In the rows, zero is written as 128.
Each row of Z is roughly a mix of the hidden directions of one of several groups.
Z (147 x 10):
[[170 114  85 124  95 154 107 125 121 133]
 [115 137 145 165 139 133 149 170  86 125]
 [114 105 177 133 132  82 138 107 114 136]
 [146 121 102 139 139 143  96  99 112 177]
 [113 141 144 122 181 128 102 166 110 118]
 [146 177 144 148 125  89 112 146 110 115]
 [ 85  92 139 130 140  89 139 155 118 141]
 [100 148 105 182 106 137 134 124 148 107]
 [128 156 102 120  88 139  86 141 109 151]
 [169 158 163 122 122 154 128 101 126 100]
 [109 156 121 172  90 143 105 130 108 112]
 [122 141 136 169 125 141 124 102 103  77]
 [182  95 125 119 109 111 138  96 117 119]
 [ 98 124 101 124 111 113  94 103 143 172]
 [ 91 158 135 164 157 158 150 134 142 129]
 [152 124 124  96 146  78 114 141 162 140]
 [ 97 114 137 127 135 141 139 186 131  95]
 [120 120 144  93 120 173 115 109  85 128]
 [ 97 150 132 173 137 143 154 143 159 109]
 [ 78 154 164 101 121 132 117 116 107 131]
 [131  88 121 133 128  76 151 157 141 114]
 [132  91 104 129 138  87 140 174 133 129]
 [153 108 107 110 144 160  91 141 108 161]
 [155 126 145 103 176  94 104 137 110 129]
 [134 122 121  79  96 149 110  89 133 141]
 [105 124 162 168 153 133 152 111 120  93]
 [142  99 125 153  90 126 148  78 132 130]
 [155  84 119 132 140 109 115  77 132 134]
 [144 164 134 151 107  71 121 113 130 128]
 [170 150 160 143 127 143 121  90 121  99]
 [135  95 145 105 117 119 168 170 151 128]
 [145 140 134  83 166 159 129 157 132 109]
 [136 131 117  76 145 140 103 152 126 167]
 [108 151  80 165 140 149 110 113 116 111]
 [136 111 107 185 152 153 153 128 114 131]
 [137 110  85 151 130 156 157 122 135 168]
 [121 140 116 155  96 136 125  96 157 173]
 [ 87 137 105 130 107 138  91 107 165 137]
 [120 149 126 101 159 163 153 155 164 122]
 [124 120 134 111 132  91 119 121  95 184]
 [130 106 121 130 131  63 133 157 124 148]
 [142 108 150 134 128 167 143  90 141  88]
 [ 77 153 135 144 143 129 135 157 114 164]
 [123 119 122 123 146 135 172 178 104 150]
 [172 122 147 154 133  93 151 104 138 151]
 [155 103 164 157 115 111 160 126 156 143]
 [ 99 128 176 111 126  84 140 132 114 145]
 [148  94 154  90 117 113 158 154 147 122]
 [184 117 131  95 130 108 155 121 143 144]
 [ 81  81 154 131 141 128 150 134 127 109]
 [144  73 113 121  90 142 100 136 129 131]
 [ 96 145  79 164 144 151 117 141 127 135]
 [160 109 134 144 153 144 122 159 129  78]
 [ 85 156 105 154  94 148 135 131 134 105]
 [130 150  97 137 134 161  92 111 113 167]
 [ 92 152 174 117 154  98 130 125 109 125]
 [ 86 129 108 144 116 117 147 159 150  89]
 [139 112 121 160 120  97 120 128 137 187]
 [136 139 157 153 133  67 118 132 104 131]
 [127  83 155 117 156 164 126 107 107 143]
 [114 116 145 170 125  98 109 100  90 142]
 [144 129 126  83 164 121  94 123 102 153]
 [ 61 124 127 132 117 150 144 126 145 107]
 [135 156 103 116 106  99 125  98 116 174]
 [104 111 137 123 150 169 135 168  92 135]
 [167 104 138 100 106 128 169 103 119 116]
 [108  88 157 142 122  98 110 102  98 144]
 [144 102 141 118 149 104  92  85 149 144]
 [ 78 140 110 160 112 136  89 140 134 138]
 [148  94 121 182 151 109 115 131 124 148]
 [114 169 117 142 156 119  96 120  89 108]
 [147 132 142 153 128  69 113 108 111 150]
 [ 86 143 117 119  82 123 120 114 115 164]
 [115 142 142 128 142  90  90 136  96 165]
 [101 158 109 176 101 149 140 109 121 125]
 [132 123  94 186 126 128 129 142 156 151]
 [135 126 153  85 118  98 125 106  97 160]
 [ 89 110 135 108 113  83 146 129 138 161]
 [105 149 105 161  79 126 139 128 157 132]
 [141 108 123 121  82 125 156  81 111 128]
 [135 104 150  93  98 131 163 144 144 161]
 [ 95 140 144 133 144 122  72 127 158 143]
 [132 103 154 138 112  90 154  92 149 105]
 [129 167  90 162 123 118 123 136 140 168]
 [133 155 132  64 128 140 151 125 150 116]
 [149 104 114  99 125 128  91 121  99 170]
 [147 166  80 109 107 134 119 137 147 152]
 [107 126 100 176 118 141 147 143 151  94]
 [174 128 124 122 123  98 115  99 123 172]
 [117 115 184 110  88 147 132 124 132 144]
 [126 115 155 164 112 141 135 118  90  85]
 [140  85 143  93 101  89 132 124 139 112]
 [140 128 129 138 103 148 195 120 126 111]
 [128 103 150  84  86 137 153 138 147 122]
 [130 136 101 109  95 152  96 116 104 166]
 [169 159  82 139 112 122 109 118 140 143]
 [119 148 115 127 129  81 121 181 117 143]
 [116 150 136 176 175 128 139 152 140 119]
 [103 146 112  97  83 124  98 133  98 132]
 [121 159 115 114 158 136 131 189 132 131]
 [158  97 138  78 131 132 113 110  96 123]
 [ 90 133 116 108  96 116  93 107 106 154]
 [120 165  91 157 136 155  95 147 115 126]
 [119 148  88 162  90 146 120 126 140 157]
 [109 150 133  73 144 123 118 114 159 153]
 [167  98 142 102 153 111 130 148 132  90]
 [167 116 139 165 135 140 163 147 128  94]
 [ 96 117 156 176 154 107 139 143 145 119]
 [129  91 131 139 103 181 134 101 132 107]
 [116 161 127  77 156 131 114 154 152 134]
 [121 138 136 103 150 153 179 125 108  95]
 [105 143 100 141 164 137  83 138 126 157]
 [ 68 101 132 136 122 108 152 138 144 111]
 [167 113 141 103 148 115 133  95 170 132]
 [150 103 118 127  81 132 104 152 133  90]
 [133 117 125  81 137 179 139 146 150 117]
 [147 101 141 107 132 108 148  93  81 138]
 [101 150 134 125 172 131 133 174 103 139]
 [114 127 150 139  90  80 125 139 136  92]
 [123  88 135  84 129 144 153  95 137 148]
 [133 152  95 120 143 170 100 154 111 151]
 [ 96 134 127 166 116 127 134 159 156  87]
 [106 132 107 173 124 149 139 153 170 139]
 [150 120 140 113 190 113 115 133 155 141]
 [117 135  83  91 158 135  94 140 116 118]
 [155 158 128 116 142 109 109 176 100 145]
 [118 150 111 145 129 160 121 165 158  89]
 [ 72 111 118 154 118  89 138 131 140 124]
 [156 126  94 148 114 130  94 159 162 114]
 [142 108 132 151  98  88  89 131 101 118]
 [119 124 122 153  78 117 149  81 125 120]
 [118 155 104 167 158 133 138 141 151 165]
 [120 165 108 100  87 123 141 114 163 142]
 [103 129 130 160 124 133  69 144 118 105]
 [ 90 153 107 139 123 153 156 135 169 142]
 [104 117 103 128  99 175 127 137 157 155]
 [138 134 153 112 154 186 118 140 102 116]
 [122 154  96 135 148 126  76  97 121 114]
 [146  80 162 124 129 162 135 120 117 100]
 [115 137 104 152 177 135  87 137 113 113]
 [121  98 165 105 125 125 156  94 120  92]
 [ 93 114 128 115 144 105 132 186 113 140]
 [101 103 102 128 107 172 140 149 156 145]
 [124 164 148 138 161 108 115 132  77 130]
 [181 113 139 135 128  92 157 102 138 128]
 [132 107 110 169 107 156 153 112 154 157]
 [101 143 135 150 150 155 100 152 136  84]]
One row of each group comes first, with its name. Which group is each row after those in?
[ 95 157 142 162 143 149 161 128 147 103]	V
[141 131 173  83 132  94 115 137 125 148]	W
[145  95 136 129 127 110 121  68 147 146]	S
[102 134 102 117 138 117 109 164 110 177]	R

[ 91 110 160 164 148  93 142 127 141 135]	V
[150 155  99 118 118 187 123 122 114 117]	V
[146 143 124 113  88  95 148 102 149  95]	W
[ 84 137 123 156  94 148 115 104 159 125]	S
[135 146 111  94 147 164  99 162 125 153]	V
[135 113 106 171 168 119 111 164 123 143]	S
[101 129 124  89 158 109  92 113 117 158]	S
[119 114 140 139  85 107 132  92 106 166]	S
[108  92 162 130 125 175 127 151 126 149]	W
[130 152  94 164 137 162 142 150 161 132]	V
[140  78 136  99 129 173 142 132 116 135]	W
[149 139 186 124 141 136 135 132 109  89]	R
